a =
[[ 11.5   0.7  -5.1 -21.7 -35.5 -47.5 -33.1  -1.3  34.2  36.0  -1.6 -39.8]
 [ 18.7  21.5  10.1   9.8   7.5 -33.4  13.0  52.1 -20.2 -38.5  24.8 -29.4]
 [  4.4 -18.8 -15.3 -54.3  21.1 -45.3  16.2  20.9   4.5 -19.7  26.4   5.3]
 [ 35.4  23.3  -7.1  36.0   7.0 -16.5 -15.8 -13.1 -11.6   3.4  39.0
  -65.3]]
The entry just left of the smallest entry: 39.0
The entry just right of 7.5? -33.4
The entry just left of 34.2? -1.3
The entry just right of 39.0 is -65.3
The entry just left of the largest entry -> 13.0
The entry just right of 24.8? -29.4
The entry just left of -39.8 -> -1.6
The entry just left of -29.4 is 24.8
The entry just right of 18.7? 21.5
The entry just left of -19.7? 4.5
The entry just left of 7.5? 9.8
The largest entry? 52.1

Read these off the matrix that follows.
1) Find the 3rd largest entry.
2) Find the entry just left of the largest entry.
array([[-0.12, -0.16, -0.72, -0.78,  0.76, -0.26, -0.56, -1.33, -1.06,
        -0.61, -1.39,  0.66, -0.83, -1.40, -1.15],
       [-1.27, -1.41, -0.07,  0.53,  0.35, -0.82, -0.61, -1.28, -0.77,
        -0.91, -0.49, -2.13, -0.25, -0.90,  0.14],
       [-0.41, -0.51, -1.02, -1.41, -2.28, -0.62, -0.46,  0.00, -0.24,
        -0.49, -0.34,  0.06, -0.78,  0.42, -0.62],
       [-0.78, -0.91, -0.76, -0.97, -2.41, -0.85, -0.49,  0.04, -0.15,
        -0.56, -0.09, -0.86, -0.63,  0.59, -0.20],
       [ 0.54, -0.87, -0.94, -0.14,  0.27,  0.22, -1.47, -1.21, -1.82,
        -0.19,  0.87, -2.52,  0.54, -1.77, -0.16],
       [ 0.61, -0.75, -1.49,  0.33,  0.55,  0.57, -1.24, -1.11, -1.35,
         0.24,  0.32, -2.40, -0.65, -1.82, -0.23],
       [ 0.61, -0.76, -1.62,  0.40,  0.57,  0.59, -1.13, -1.09, -1.22,
         0.37,  0.12, -2.32, -0.95, -1.78, -0.28],
       [-0.03, -0.65, -0.21, -1.36, -0.84, -0.70, -1.73, -1.47, -2.11,
        -0.65,  0.86, -1.85,  2.15, -1.19, -0.19],
       [-1.33, -1.43, -0.11,  0.52,  0.24, -0.86, -0.61, -1.24, -0.69,
        -0.86, -0.47, -2.19, -0.23, -0.83,  0.19],
       [ 0.07,  0.03, -1.04, -1.37, -0.41, -0.26, -0.52, -0.81, -0.83,
        -0.47, -1.18,  1.16, -0.99, -0.78, -1.30],
       [-0.03, -0.69, -0.21, -1.36, -0.87, -0.66, -1.75, -1.51, -2.14,
        -0.67,  0.93, -1.80,  2.18, -1.17, -0.17],
       [ 0.38, -0.46, -2.13,  0.46,  0.43,  0.56, -0.86, -1.11, -0.66,
         0.77, -0.79, -1.64, -2.06, -1.44, -0.44],
       [-1.36, -1.53, -0.19,  0.29, -0.70, -1.00, -0.57, -0.79, -0.53,
        -0.86, -0.16, -2.39, -0.20, -0.26,  0.38],
       [-0.85, -0.12, -0.19, -2.49, -2.06, -1.61, -1.61, -1.83, -1.66,
        -0.66, -0.21, -0.32,  2.26, -0.22, -0.44],
       [-1.30,  0.40, -1.16, -2.52, -2.45, -1.75, -1.07, -1.92, -0.57,
         0.11, -2.02,  0.99,  0.27,  0.48, -0.80],
       [-1.28,  0.38, -1.16, -2.49, -2.45, -1.73, -1.01, -1.93, -0.55,
         0.13, -2.08,  0.99,  0.18,  0.47, -0.79]])
1) 2.15
2) -0.32

x =
[[-10.5   5.2   1.7  -7.7]
 [ -6.8  -4.8  23.6   3.7]
 [ 22.6  -0.5  46.1  -0.9]
 [-14.5  25.7  17.8   5.1]
 [-22.7 -11.1 -27.9   8.4]
 [ 11.8  -7.6 -35.6  -6.3]
 [ 11.2  -1.2  20.4   3.1]
 [ -6.8   0.2   7.3 -12.4]
 [-11.8  -0.4   7.9   9.6]
 [ -0.1  -3.4  24.0   2.1]
 [  6.1   5.9 -68.0   9.7]
 [ 18.7   0.2  25.4 -17.3]
 [ -4.0   2.8 -17.7  11.1]
 [ 17.9   7.2   8.9  14.2]]
Counting starts at 1.
The entry in row 3 and column 1: 22.6
The entry directly below -17.7 is 8.9
Report the entry in row 2 and column 1.
A: -6.8
Report the top-left entry.
A: -10.5
Report the bottom-right entry.
A: 14.2
The entry directly above the largest entry is 23.6
The entry directly above 17.9 is -4.0
The largest entry is 46.1
The entry in row 1 and column 3 is 1.7
Report the entry just right of -11.1.
A: -27.9
Report the entry directly below 24.0.
A: -68.0
Report the entry in the bottom-left corner.
A: 17.9
Report the entry directly above 7.3.
A: 20.4
The entry just right of the largest entry: -0.9
Report the entry directly above 8.4.
A: 5.1
Report the entry in row 1 and column 2.
A: 5.2
Report the entry just right of -68.0.
A: 9.7
The entry just left of the largest entry -> -0.5
Report the entry directly below -0.5.
A: 25.7
Report the top-right entry.
A: -7.7
The entry just left of 25.4 is 0.2
Report the entry directly below 7.3.
A: 7.9
The entry directly below -68.0: 25.4

X =
5  5  6  6  3  4  5  4  4  3  6  7
6  5  6  6  3  4  5  5  4  4  6  7
5  5  6  5  5  4  5  3  4  3  6  7
6  5  5  6  3  4  5  6  4  5  5  5
4  4  5  5  5  4  4  4  5  4  5  7
5  5  4  4  4  4  5  5  5  6  4  2
4  5  3  3  5  4  5  5  5  6  3  1
4  4  4  4  6  4  3  5  6  5  4  5
4  5  4  3  6  4  5  4  5  5  4  2
Indices start at 1.
Find the entry in row 1 and column 1.
A: 5
Find the entry in row 3 and column 1.
A: 5
The entry at row 1, column 3: 6
Find the entry at row 1, column 2.
A: 5
Find the entry in row 2 and column 2.
A: 5
The entry directly above the smallest entry -> 2
Find the entry at row 3, column 3.
A: 6
The entry in row 2 and column 1: 6
The bottom-right entry -> 2
Find the top-right entry.
A: 7
The entry at row 2, column 3: 6
The minimum -> 1
Find the bottom-left entry.
A: 4

M = [ 31.7 -16.2 -70.3  54.9  -1.5  20.3  40.0   5.1 -69.1   1.8 -70.5]
The entry just left of the largest entry is -70.3
The entry just left of the centre entry: -1.5
Read off the minimum.
Answer: -70.5
The largest entry is 54.9

array([[ -3.1,  -1.5,  -4.4,   1.8,   4.9, -17.0,  -8.3,  -5.1,   8.0],
       [-12.4,  34.8,  -2.4,   8.8, -12.1, -16.8, -39.2, -29.9, -11.8],
       [ 17.4,   3.3,  -0.1,   7.2,  17.6,  -6.6,   3.5,   6.0, -18.5],
       [ -5.5,  -2.6,   7.4,   0.1,  -5.0,  -2.1,  -0.8, -12.7,  13.7],
       [  2.6,  -0.9,  -3.1,   1.8,   3.7,  -8.7,  -2.1,   0.3,   0.3],
       [  4.1,  -1.7,  -6.2,   1.6,   5.6,  11.0,   6.2,  11.4,  -9.7],
       [ -1.7,  -0.2,  -2.2,  -7.6,  -5.4,   8.0,   3.2,   3.4,  -5.6],
       [ -6.4,   7.8,  -2.5,   1.6,  -6.1,  -8.6, -20.7, -16.5,  -6.5],
       [ -2.5,  -3.5,  -7.1,  10.6,  11.3, -28.5, -21.2, -15.3,  26.6],
       [ 17.5,  62.5,  15.4, -24.1,   0.7, -28.9, -32.3,  31.9, -26.3]])
Counting starts at 1.
The top-right entry?
A: 8.0
The entry directly below 7.8: -3.5
The top-left entry?
A: -3.1
The entry just left of the largest entry -> 17.5
The entry at row 3, column 3: -0.1
The entry at row 3, column 1?
A: 17.4
The entry just right of 3.4 -> -5.6
The entry directly above the smallest entry: -8.3
The entry just left of the smallest entry -> -16.8
The entry just right of the smallest entry: -29.9
The entry in row 2 and column 1?
A: -12.4
The entry at row 1, column 2?
A: -1.5
The entry just left of -0.9?
A: 2.6
The entry directly below -0.1?
A: 7.4
The entry just right of 3.7 is -8.7
The entry just left of -15.3 -> -21.2
The entry directly below the smallest entry -> 3.5
The entry directly below -5.4?
A: -6.1
The entry in the bottom-right corner is -26.3
The entry directly above 2.6: -5.5
The entry just right of the largest entry: 15.4
The entry in row 2 and column 3?
A: -2.4
The entry at row 1, column 3: -4.4
The entry directly above 6.2 is -2.1
The entry just left of -6.2 -> -1.7
The entry in row 2 and column 2: 34.8
The largest entry?
A: 62.5
The bottom entry of the column that holds the smallest entry?
A: -32.3
The smallest entry?
A: -39.2
The entry just left of -3.5 is -2.5

Questions about the row below.
1) Read off the minimum.
2) Read off the fourth entry.
3) Read off the entry just left of 22.8.
[-19.6 -54.4 -40.7  22.8]
1) -54.4
2) 22.8
3) -40.7

B = [-71.2 -25.8  38.6   7.5  12.7  32.0  67.6  54.4  15.5 -45.0]
The entry just right of the largest entry is 54.4
The entry just left of 54.4 is 67.6
The entry just right of 38.6 -> 7.5
The entry just right of -71.2: -25.8
